One turn moves each row of this set onto another row. After a few examples, where does it send each row asked below?
Rapa: [-10, -15, -4, -13, 5, 3, -30, -8, -13, -17, 8, 3, 12, 2, 5, -10, 20]
vemu: [-15, -10, -2, -3, 4, 2, -24, -10, -7, -21, 15, 0, 9, 4, 5, -8, 21]
Zuso: [-1, -1, -22, -15, 3, 3, -13, -6, -7, -14, -4, 13, -5, 16, -6, -9, 5]
fek: [-17, -8, -3, -8, 3, 5, -24, -8, -3, -15, 15, -5, 5, 10, 6, -1, 13]
Nura: [15, -4, -3, -2, -15, 0, -19, -24, 6, -17, -4, -15, 8, 2, -8, -16, 15]
zes: [15, 8, -10, 2, 6, -11, -5, 8, 2, -12, -3, -3, 4, 12, 7, -7, 21]
lipor: [-4, -4, -5, -1, 4, -8, -13, -9, 0, -22, -27, -7, 10, 24, 2, -6, 9]
tuto: [-2, -5, -5, -6, 1, -11, -20, -15, 4, -11, -20, 8, 15, 18, -14, -16, 3]
lek: [-5, 19, -4, -21, -2, -5, -37, -8, -3, -15, -12, -14, 11, 10, -8, -5, 22]
gavu: [-7, 9, -7, 0, 20, -2, -4, -2, -1, -5, -5, -16, 6, 13, -17, -10, 25]
zal: [-9, 8, 2, -2, -13, 12, -23, 4, -2, -5, -19, -3, 2, -8, -2, 1, 14]
demol: [-12, -13, -4, -14, 5, 7, -32, -5, -7, -9, 7, -1, 8, 9, 5, -3, 12]
deris: [-15, 0, 6, -8, 6, -5, -8, -13, -16, -1, -15, -3, 6, 20, -2, 3, 22]
fusig: [-3, 1, -21, -3, 3, 2, -5, -6, -6, -23, 0, 6, -8, 18, -2, -5, 10]
sorir: [-8, 0, 2, -5, -12, 6, -22, -14, -2, 0, -22, -9, -4, 1, 12, -13, 16]
pak: [16, 10, -8, -8, 4, -8, -10, 4, 10, -1, 2, 6, 7, 11, -5, -15, 12]
tel: [-12, 2, 8, -16, 5, -6, -12, -20, -15, 4, -11, 6, 13, 14, -12, -9, 20]
Dudu: [20, 4, -10, -3, 7, -9, -10, 9, -2, -8, -7, 0, 6, 8, 6, -12, 22]
faz: [5, 10, -6, -10, 7, -5, -16, -9, -6, -9, -2, -7, 4, -24, -6, -13, 21]
beras: [-3, 4, -8, -10, 20, 1, -11, 1, -2, 5, -9, -13, 7, 13, -19, -12, 20]
lafo: [-6, -1, -3, 2, -2, -14, -15, -17, 7, -17, -13, 8, 14, 19, -14, -18, 5]
Kol: [-6, 4, -8, -1, -5, -15, -42, -1, -11, -11, -14, -7, 6, 4, -13, -5, 28]
kude: [0, 16, -6, -10, 4, -2, -14, -7, 5, -3, -1, -15, -3, -17, -5, -3, 9]
Fise: [0, 1, -9, -8, 22, -2, -11, -1, -9, -1, -13, -9, 11, 7, -17, -18, 29]
Kunef: [4, 5, -9, -8, 7, -2, -20, -2, -6, 0, -10, -11, -3, -21, -4, -3, 13]
Tezak: [0, -7, -5, 0, 4, -11, -12, -12, -6, -27, -28, -2, 14, 18, 3, -11, 16]
mib: [-7, 1, 5, -7, -13, 3, -24, -19, -4, -3, -17, 3, 2, -7, 6, -26, 21]
Peve: [-11, 18, 5, -2, -15, 10, -15, -4, 7, -15, -8, -2, 6, -8, -4, -4, 15]
maza: [-12, -3, 6, -4, 6, -9, -7, -16, -20, -5, -14, 1, 10, 16, -3, -3, 30]
Lepat: [-4, 5, -7, 0, 20, -6, -7, -5, -5, -8, -3, -8, 11, 7, -21, -20, 30]
ripel: [16, -12, -6, 4, -14, -3, -23, -16, -1, -12, -11, -17, 6, 0, -5, -12, 18]
zuzu: [-11, 0, 4, 6, -14, 0, -15, -19, -2, -13, -14, -4, -1, -5, 12, -18, 26]
kad: [-11, 11, -7, 3, -7, -16, -37, -2, -3, -11, -7, -13, 3, 9, -12, 0, 25]
nozug: [3, -7, -22, -12, 5, 1, -12, -6, -15, -22, -8, 13, -2, 12, -1, -12, 14]
zekel: [-9, 8, 3, 9, -13, 4, -18, -1, -6, -19, -13, 2, 6, -16, -4, -8, 26]
Susa: [-1, 10, -8, 3, 5, -9, -12, -6, -1, -10, 1, -12, -3, -21, -6, -4, 19]
kirop: [-4, 10, 4, -10, -11, 10, -25, -3, -5, -12, -19, 5, 12, -15, -6, -14, 20]
rim: [-2, 0, -19, -6, 2, -3, -8, -13, -8, -25, 3, 16, -1, 12, -8, -16, 13]
sorep: [17, -5, -3, -7, -13, 2, -22, -21, 7, -10, -9, -16, 9, 3, -9, -14, 11]
dogod: [-6, 20, -2, -14, -3, -10, -32, -12, -3, -23, -6, -11, 13, 6, -9, -10, 30]
geg: [-16, 6, 8, -7, 3, -7, -7, -22, -11, -2, -4, 4, 10, 17, -13, -6, 22]
zulis: [-15, 8, 6, -1, -16, 4, -17, -21, 7, -3, -9, -6, -3, 3, 5, -16, 15]
Dapo: [14, -8, -7, 5, -15, -2, -20, -16, 4, -12, -9, -21, 3, 5, -5, -7, 14]
tuz: [17, 9, -8, -4, 4, -12, -10, 2, 6, -7, 4, 9, 10, 7, -6, -19, 18]

vemu moves to Rapa
tel moves to deris
Now find these:
kirop moves to zal
ripel moves to sorep
nozug moves to Zuso
gavu moves to Lepat
tuz moves to Dudu
zulis moves to zuzu
kad moves to dogod
tuto moves to lipor
kude moves to Susa

